In the data rows, the value 128 means zero.
Here are some numbered points:
[130 128 129 169 126 168  85 125 128 130 168 128 127 168 168 128  90 170 129 127  87 168 129  88
 128 126  87 168 169  84 129 168] 0
[130 168 129 129 126 128 125  85 128  90 128 128 127 128 128  88 130 130  89 167 127 128 169  88
 128 166 167 128  90 124 129 128] 1
[ 90 128  89  89 126 128 125  85 128  90 128 128  87 128 128 128 130 130  89 127 167  88 169  88
  88 126 127 128  90 124 129  88] 2
[130 128 169 129 126 128 165 125  88 130 168 128 127  88 128 128 130  90 129 127 167 128  89 128
 128 126 127 128 130 124 129 168] 3
[130  88  89  89 126 128  85 125 168 130 128 128  87 128 128 168 169 130 129 127 167  88 169  88
  88 126 127 128 130 124 129  88] 4
[130 128  89 129 126 128 125 125 128 130 128 128 167 168 128 128  90 130 129 127  87  88  89 128
 128 126 127 128 130 124 169 128] 5
[169 168  89 129 126 128  85  85 168  90 128 168 127 128 128 128  90 170  89 167 127 128 169  88
 128 126 127 168 169  84 129 128] 6
[169 128 129 129 126 128  85 125 128 130  88 168 127 128 128 128  90 170  89 127 127 128 169  88
 128 126 127 168 169  84 129 128] 7
[169 128 129  89 126  88 125 125  88 130 128  88 127 128  88 168 130 130 129 127 127 128  89 168
 168 166 127  88 130 124 129 128] 8
[130 128 129 129 126  88 125 125  88 170  88 128 127 128 128 128  90 130 129  87  87  88 129 128
 128 126  87  88 169 124 129 128] 9
[130 168 129 169 126  88 125 125 168 130 128 128 167 168 128 128  90 130 129 127  47 128  89 128
 128 126  87 128 169 124 129 168] 10
[ 90 128 129 129 126 168 125 125 128 130 168 128  87 128 168 128 169  90 129 127 127 168  89 128
 128  87 127 128  90 164  89  88] 11
[130  48 169 129 126 128 165 125  88 130 208 128 127  88 168 128 169  90 169 127 167 168  89 168
 128  87 127 128  90 164 129 128] 12
[249  48 129  49 255 248  85 255  48 250  88 247 247   0  48 255 209 250 255 247 247 247 129 255
  88 255 255 247 209 255 249  88] 13
[130 128 129 169 126 128 125 125 128 130  88 128 167 168 128  88  90 130 129 127  87 128 169 128
 168 126  87 128 130  84 129 168] 14
[130  88 209 129 126 128 205 125  88 170 168 128 127 128 168 128 169 130 169 127 127 168  89 168
 168  87  87 128 130 124  89 128] 15
[130 128  89 129 126  88 125 125 168 130  88  88 127 128 128 128 130 130 129  87  87 128  89 168
 128 126  87  88  90 124 129  88] 16
[130 128  89  89 126 128  85  85 128  90  88 128 127 128 128 128 130 170  89 127 167 128 169  88
  88 126 127 128 130 124 129  88] 17
New points follow, each followed by the number of its nearest point above by angle.
[ 90 128 129 129 126 168  85 165 168 130 168  88 167 168 128 128 130 170 129 127 127 128 129 128
 128 126 127 168 130 124 169 208] >> 0
[130  88 129  89 126 128 125 125  88 130 128 128 127 128 128 128 130 130 129 127 127 128  89 128
 128 126 127  88 130 124 129 128] >> 8
[169 208 129 169  87  88 125 125 128 130  88 168 127 168 128 128  90 130  89 127  87  88 129 128
  88 126  87 128 169 124 129 168] >> 10
[ 90 128 129  89 126 168 125 125 128 130 128  88 127 128 168 128 169  90 129  87 127 128  89 128
 128 126  87 128  50 124 129 128] >> 11
[130  88 129 129 126 128  85 125  88 170  88 128 127 128 168 128 130  90 129 127  87 128  89 128
 128 126 127 128 130 124 129  88] >> 9
[ 90 128 169 129 126 128 125 125 128 130 168  88  87 128 207 128 169  90 129 127 127 168  89 168
 168  87 127 128 130 164  89  88] >> 11
[ 90 128  89  89 126 168 125 125 128  90 128 128  87 128 168 128 169 130 129 127 167  88 169 128
  88 126 127 128  50 164  89  88] >> 2
[130 128 129 129 126 128 165 125 168 130 168 128  87 128 168 128 169  90 129 127 127 128 129 128
 168 126 127  88 130 164  89  88] >> 11
[130 128 129 129 126 128 125 125 207 130 128  88 127 168 128 128 130 130 129 127  87 168  89 168
  88 126 127 128  50 124 129  88] >> 16
[130 128 129 129 126 128 125 125 168 130 128  88 127 168 128  88 130  90 129  87  87 128  89 128
 128 126 127  88  90 124 129 128] >> 16
[130 128 209 129 126 128 165 125  88 170 168 128 127 128 128 128 130 130 129 127 127 168  89 168
 128  87  87 128 169 124  89 128] >> 15
[130 128 129 129 126 128 125 125 128 130  88  88 127 168 128  88  90 130 129  87  87 128 129 128
 168 126  87 128 130 124 129 128] >> 14
[ 90 168  89 129 126 168  85 125 128 130 168 128  87 128 168 128 209  90 129 127 167 128 129 128
  88  87 167 128  90 164 129  48] >> 11
[130 168 129 129 126  88 125 125 168 130 128 128 127  88 128 168 169  90 169 167 127  88 129 128
 168 126 127  88 130 124 129 128] >> 8
[ 90 128 129 129 126 128 125 125 128 130 168  88  87 128 168 128 169  90 129 127 167 128  89 128
 128 126 127 128 130 164  89  88] >> 11
[ 90  88  89  89 126 128 165 125 168  90 128 128 127 128  88 128 130 130  89  87 127 128 129 128
 128  87 127 128  90 124  89 128] >> 2
[ 90 128  89 129 126 128 125  85 168  90 128 168  87 128 128 128 130 130  89 127 127  88 169 128
  88 126 127 128  90 124  89 128] >> 2
[ 90 168 129 169 126 168 125 165 207 130 168  88 127 168 128 128 130 170 129 127 127 128 169  88
 168 126 127 168 130 124 129 208] >> 0
[130 128 129 129 126 128 125 125 168 130  88 128 127 168  88  88  90 130 129  87  87  88  89 128
 128 126 127 128 130 124 169 128] >> 5
[130  88 129  89 126 128 125 125  88 130 128 128 167 128 128 128 130  90 129 127 127 128  89 128
  88 126  87 128  90 124 129 128] >> 12
[130 128 129  89 126 128 125 125 168 130 128  88 127 168 168 128 169 130 129 127  87 128  89 168
 128 166 127 128  90 124 129  88] >> 16
[130  88 129 129 126  88 125 125 128 130  88 128 167 128 128 128 130 130 129 127 127 128  89 168
  88  87  87  88  90 124 129 128] >> 16
[130 128 129 169 126 168  85 125  88 130 128 128 127 168 128 128 130 130 129 127 127 128 129 128
  88  87 127 128 169  84 129 128] >> 0
[249   8 129  49 255 248  46 255  48 250 128 255 247   8   8 247 169 210 249 255 247 255 129 248
  88 255 255 247 249 244 249 128] >> 13
[ 90 168 129 129 126 168 125 125 168 130 128 128 127 168 128 128 130 130 129 127 127 128 129 128
 168 126 127 128  90 124 129 168] >> 14
[ 90 128 129 129 126 168 125 125 128 130 128 128  87 168 128 128 169 170 129 127  87  88 129  88
 128 126 167 168 130 124 129 168] >> 0
[130 128 169 169 126  88 165 125  88 130 128 128 127  88  88 128 130 130 129 127 127 128 129 128
 168 126 127  88 130 124 129 168] >> 3
[255  48 129  49 255 208  46 255  88 255  88 255 167   8   8 255 209 170 249 247 207 247  49 208
  88 246 255 255 209 255 249  48] >> 13
[ 90 168 129 129 126 168 125 165 168 130 168 128 127 168 168 128 169 170 129  87 127 128 129 128
 128 126 127 168  90 124 169 168] >> 0
